A single turn carries every row of the set below to another of its rows. Some are shown first; where does it send the rows asked next?
Goz: [  1   1  29  17   1  14  19 -30  26   1  35 -19  -5  21  -3   1 -12   5
  23   9]
zedip: [-16   8   5  10   5  24   9 -18  10 -14 -45  -7 -21   9 -11  -3  -5 -30
  17   4]
bago: [ -3   1  38  -4  13  31   0   1   4  10 -32  -3 -12  -1   7 -10   1  -7
 -17 -22]
nozov: [-12 -12  31   3  16  24  20 -33  26 -11  23   8  -5  11   2 -16 -15 -20
  35  10]
sel: [ 20   5  10  20  14   3  -5  -8  -6  16 -13  -9  12  13   3  -7   0   1
  -2  -6]
lonak: [  1  12   8  12  17  19 -13 -12 -12  11 -14 -20  -1  12   0 -26 -10  -3
 -13  -9]
pud: [ -7  -9  20  -8   6  18  28 -36  33  10  27 -17  -2  27   3 -14 -14 -15
   3  12]
Nidin: [ 13  -5  19   7 -22  25  16 -31   6  -2 -11   6 -15  10  -8  -9 -13  26
  22   9]
domis: [ -3 -11  12   1 -37 -10  14 -23 -13  -7   8 -17   4  15   2 -12  -1 -26
  -3  -5]
Leso: [  2  -4  26 -12 -23  38  24 -29  -4   7   7   3 -23  14   7   0  -3  22
  15  -7]
Ruba: [ -8 -10  21   5   6  32  20   7 -12  -1 -41   5 -10   4   8 -10   2 -35
 -10 -12]
pel: [ 12   0  46  -1  10  27   2   9  16   6  -6 -39 -32  18  -7   2 -21 -25
   4  -4]
kete: [-18  21  19  24  11  36   4   3 -11   0  -7   9 -10  12  24 -19  -4 -11
   7 -20]
Linep: [  4  -3  18   8  -5  28  16 -20  11  -3 -41   2 -14  13 -10  -7  -2 -39
  37 -10]
tagi: [-13 -17  36  -1  11  39  -8   1  14   4 -19 -12 -14  -9  -9 -24  10 -20
  -1 -18]
rigok: [  0   8  37  13  11  26   4   1  11   1 -41   3 -13   4   7 -10  -4  -8
 -13 -16]
marur: [ 23  -3  38  -1  -5  28   9  -8  25  -9  31  -8 -36   3 -12  -3  -8   3
  13  -4]
kugut: [ -1   5  33  15 -23  37  18  -6  22  -6   5  15 -27   8 -15  12 -27   0
  18   9]
disu: [ -3  -8  22   5  38  22  16 -13 -27  -6 -23 -10 -18  15  -7  -4  -6 -21
 -14  -8]
Kab: [  0 -11  35  -3   3  18   7 -36  17 -16   8 -10 -26   3   4   2 -18  22
  13 -12]
tela: [-11  -9  23  11 -32  -2  15 -19 -17 -23   7   6  -2   7   8 -10   0 -32
  22 -10]
Lam: [ 10 -15  21   1  -7   7  40  -1 -14 -14  25 -10 -13  29  -9  -6 -16 -41
   6  17]
luvil: [ -7 -14  19   9 -27  27  14   8 -23  -4  33   5  -9   4  -1  -3 -15 -38
   0  -6]
revef: [  2  -7  42  12   0  37   7  32  28   5  -5 -14 -20   5  -3  -8 -16 -23
  19  -1]
gipo: [  6  -6  30 -17 -16  35   4 -18   7  11  16 -13 -24   5 -26  11 -23   3
  -1   5]
Zunol: [-28  -2   2 -20  -3  41  14  -7   3  12 -22 -16 -16   5  -1  -3  11 -28
   0  -9]
Kipu: [  8 -23  19   2  -8  10  35   6 -13 -14  25  -3  -7  19 -13 -12 -13 -40
  14  19]
Gil: [ 12  -3  15  26 -22   3   8 -13 -17 -14  11 -11 -12  17 -16  -1 -31 -35
  -7   8]
dal: [ -2  -8  11 -20 -14  35  23 -16   8  25 -24 -20 -11  19  -3  -6   9 -35
   8 -19]
ver: [ -9 -44  11   4 -14  14  20 -16 -21 -17   7 -13   1   7   6 -24 -12 -31
  13   6]
sazo: [ -5  -8  32   8   2  24  15 -23  20   3  42 -10  -2  10  -2  -2  -6   3
  32   4]
Ropem: [-16 -10   7  21  15  31  33  18  -2   5 -22  10  -2  11   3 -15   2 -17
 -13  -2]
puziv: [ -8 -14  22   6 -15  24  19 -14  36  -3   9  -1 -13   2   9  -8 -12  27
   7  -8]
tukiv: [  4 -22  -3  24 -14  22  39 -25   6 -10  29 -11 -10  13  -7 -12  -7 -33
  28   2]
rolo: [ 15  -2   4  22  14  12  35  24   2  -4  -7 -11 -23  16  -8   4 -27 -28
  -5  -5]
paber: [  1  13  25  16  13  23   9   1 -15   9   1  10  -2  13  28   5  10  -8
  12 -25]
Rizin: [  4 -18   6  11   8  32  25 -34   2 -10  38  -9 -25   9  23  -5   5 -28
   7  -4]
gafit: [  9 -18  12  -2  24  24  21  25 -17   0   8 -10 -22  -1 -10   2 -18 -30
   4 -16]
Mumar: [  7 -22   1  10  -7  22  34 -35  -4  -8  33 -23 -16  16  -8  -7  -7 -34
  21  -2]
Fek: [  1  -8  19   3  10  23  16  -3 -13   0 -46  -8 -11  10   1  -9  -3 -33
 -18  -8]
rugeg: [ 16 -23  -8  29   5  17  18 -30  19 -12  21  -9  -9   4   4 -19  -4 -21
   8  16]
gutuz: [-10  12  37  22   4  27  12  -9  27  -5 -31 -17 -29  21   4 -10   0 -23
 -13 -15]
laki: [-10 -23  14  17 -20   9  38 -22 -14 -22   2 -17 -12  30  20 -11 -17 -34
   2   3]
vupi: [ 23   0  32   7 -12  25  16  -2  36  -6  27  -7 -32   7 -10  -6  -8   6
   9   0]

domis turns into Leso
gafit turns into revef
tagi turns into Ropem
And these:
lonak turns into Zunol
Linep turns into sel
puziv turns into laki
nozov turns into rugeg
Goz turns into Mumar
rigok turns into Fek
gipo turns into luvil
Kipu turns into vupi

A single turn carries every row of the set below to another of its rows. Some are shown first; where does it send the rows asked next?
rizef: [  2 -20  15  -5  10  14  10  -9   4 -31   4   0  18  -6   0 -25  16 -12
   8  25   6  42 -19 -29  -8  22 -23]
nupa: [ 22 -34  11   2  27  10  -8  -6  -1 -34  -9   7  29   5  -8 -12  18 -24
  -7  16  15  25 -20 -35  -3  20 -23]
Sote: [-21 -16  27 -24  17  -1   5  20  -8 -15  -2   8 -11  11  -8 -10  10 -11
   2  28 -18  26  13 -16  13 -12  -2]
tuku: [-22  -4 -25   6  12  33  -1  -6   7  -6   2  35   0  46   1  -1  20 -28
  10   1  -7  -4 -10 -14   6  28 -44]
bez: [  8 -13   5 -11  39  -6   2  28  -1 -21   6   9  32  31  -2  -4  14   4
  -3   7 -28  14   0 -19  12 -26 -14]
nid: [-33   1 -27 -12  -1  43 -12  -7   8 -27 -12  26   1  28   5  -2  29  -9
  -6  13   5   4 -29 -13   3  21 -33]
Sidim: [-15 -22  19 -19  29   3   3  18 -13 -13  -7  15  21   4  -1 -11  22   7
   6   8 -26  16  10 -26  21 -17 -13]
dobu: [-28  -3 -29 -13   5  44 -11 -11   4 -30 -12  27   1  25   7   0  31  -9
  -3  13   4   1 -31  -8   6  20 -32]
Nifup: [-23  -3 -31  -3  18  30  -5  -4  -6 -12 -14  34  -2  26  -5   4  35 -19
  -3  -9   4  -3 -24 -19   0  32 -38]
simem: [-11  -2 -24  -5  15  30 -14   5   4 -23   5  34 -17  43   8   3  11 -35
   3   7 -13  -9 -33  -2   6  21 -31]
loped: [-15 -12  17   3   8   9  20  16 -29 -33  -3  12  18  38  24 -13  30 -28
 -22  29 -26  12   6 -18   1  -4  19]
boli: [  8  -4   2  -7  15  17  15  18   8 -45 -35  18  -4   3 -15 -20  43 -19
 -18  24  -7  -1  -7  -8 -26  -2   9]
Siso: [-12  -7   9   3  13   5  22  23 -31 -35  -8  10  24  34  20 -10  37 -21
 -32  20 -21  16  -3 -24  -8  -3  18]
Lur: [-17  -5 -28   6  17  33   0 -11   7 -11   4  34   2  46   2   0  21 -27
  11   4  -5  -6 -11  -7   7  27 -44]
Dafeg: [  1  -7  -2 -17  31  -8   3  25   4 -26  -5  -3  23  32 -16   3  21   5
 -24  20   1  28   2 -19  -4 -19  -5]
diger: [ 22 -20  13  -5  22   5  -5  13   0 -40   8   5  14   0   5 -18   6 -21
  -1  12  -6  31 -43 -29  -8  14 -18]
fevaf: [ -8 -10  11  10  18   2  26  20 -31 -26   0  14  28  41  22 -12  33 -26
 -21  15 -30  11   7 -24  -3  -2  11]
vufe: [-12  -2 -23  -2  11  31 -16   8   9 -22   4  33 -12  50   8   2  10 -33
   0   8 -13  -8 -30  -7   6  20 -34]
tuzi: [ 22 -28  18   4  19   9  -1  -5  11 -34  13   4  14  20  -1 -18  -2 -36
   7  32   1  30 -15 -20  -3  17 -21]
sene: [-19 -13  14   5  11  12  26  12 -32 -29  -8  13  31  29  22 -14  40 -17
 -22  20 -23  14  10 -26   1  -1  13]
Mame: [-27  12 -27 -10   1  33  -4  10   9 -23   6  26 -11  33  11  -6  18 -13
   2   5 -14   8 -40  -9  -4  20 -33]
Tavon: [-11 -16  14   8  16   5  19  16 -34 -27 -12  15  23  38  14  -8  36 -31
 -29  21 -18   8  12 -26  -2   2  15]
fumak: [ 11 -22  14   7  21  20  16   3   7 -30 -30  30  -1  14 -15 -22  36 -37
   3  24 -17 -16  21  -7  -6   2  -2]
Lifof: [ 18 -27  17   8  29   2  10   1  -5 -17  10  12  20   3  -3 -21  10 -29
  14   3  -8  29 -15 -34  -4  27 -31]
Bavuz: [ -8 -17  12 -13  26  -9   5  17  -5 -11  -8   4   0  30 -25   1  16 -18
 -16  26   5  26  25 -19   1  -6  -4]
Filut: [-25  13 -31 -10   5  31   1   5   8 -25   8  25 -12  32  11  -4  21 -14
   4   8 -10   9 -40  -3  -6  21 -33]
Veg: [ 26  -1  -3  10  30   5  26  28  13 -34 -12  24   4  26 -12 -21  31 -29
  -4  10 -29  -8  -4  -5 -27  -4  -3]
met: [  7  -6  -3   7  23  19  33   9   8 -30 -26  24  27   3 -10 -29  52  -4
   2   5 -23  -4   6 -14 -17  -2 -11]
dalut: [  5  -5  11  -2  11  26  25  11  17 -43 -13  23   4   7   5 -34  31 -14
  12  29 -36  -4  -2   3  -8 -13   1]
rig: [-24  -4 -30  -2  14  33 -10   0  -4 -13 -15  34   3  28  -3   3  33 -17
  -5  -9   3  -4 -23 -24   2  30 -41]

boli turns into fumak
fevaf turns into Siso
simem turns into dobu
And these:
Dafeg turns into Bavuz
Mame turns into rig
rizef turns into Lifof

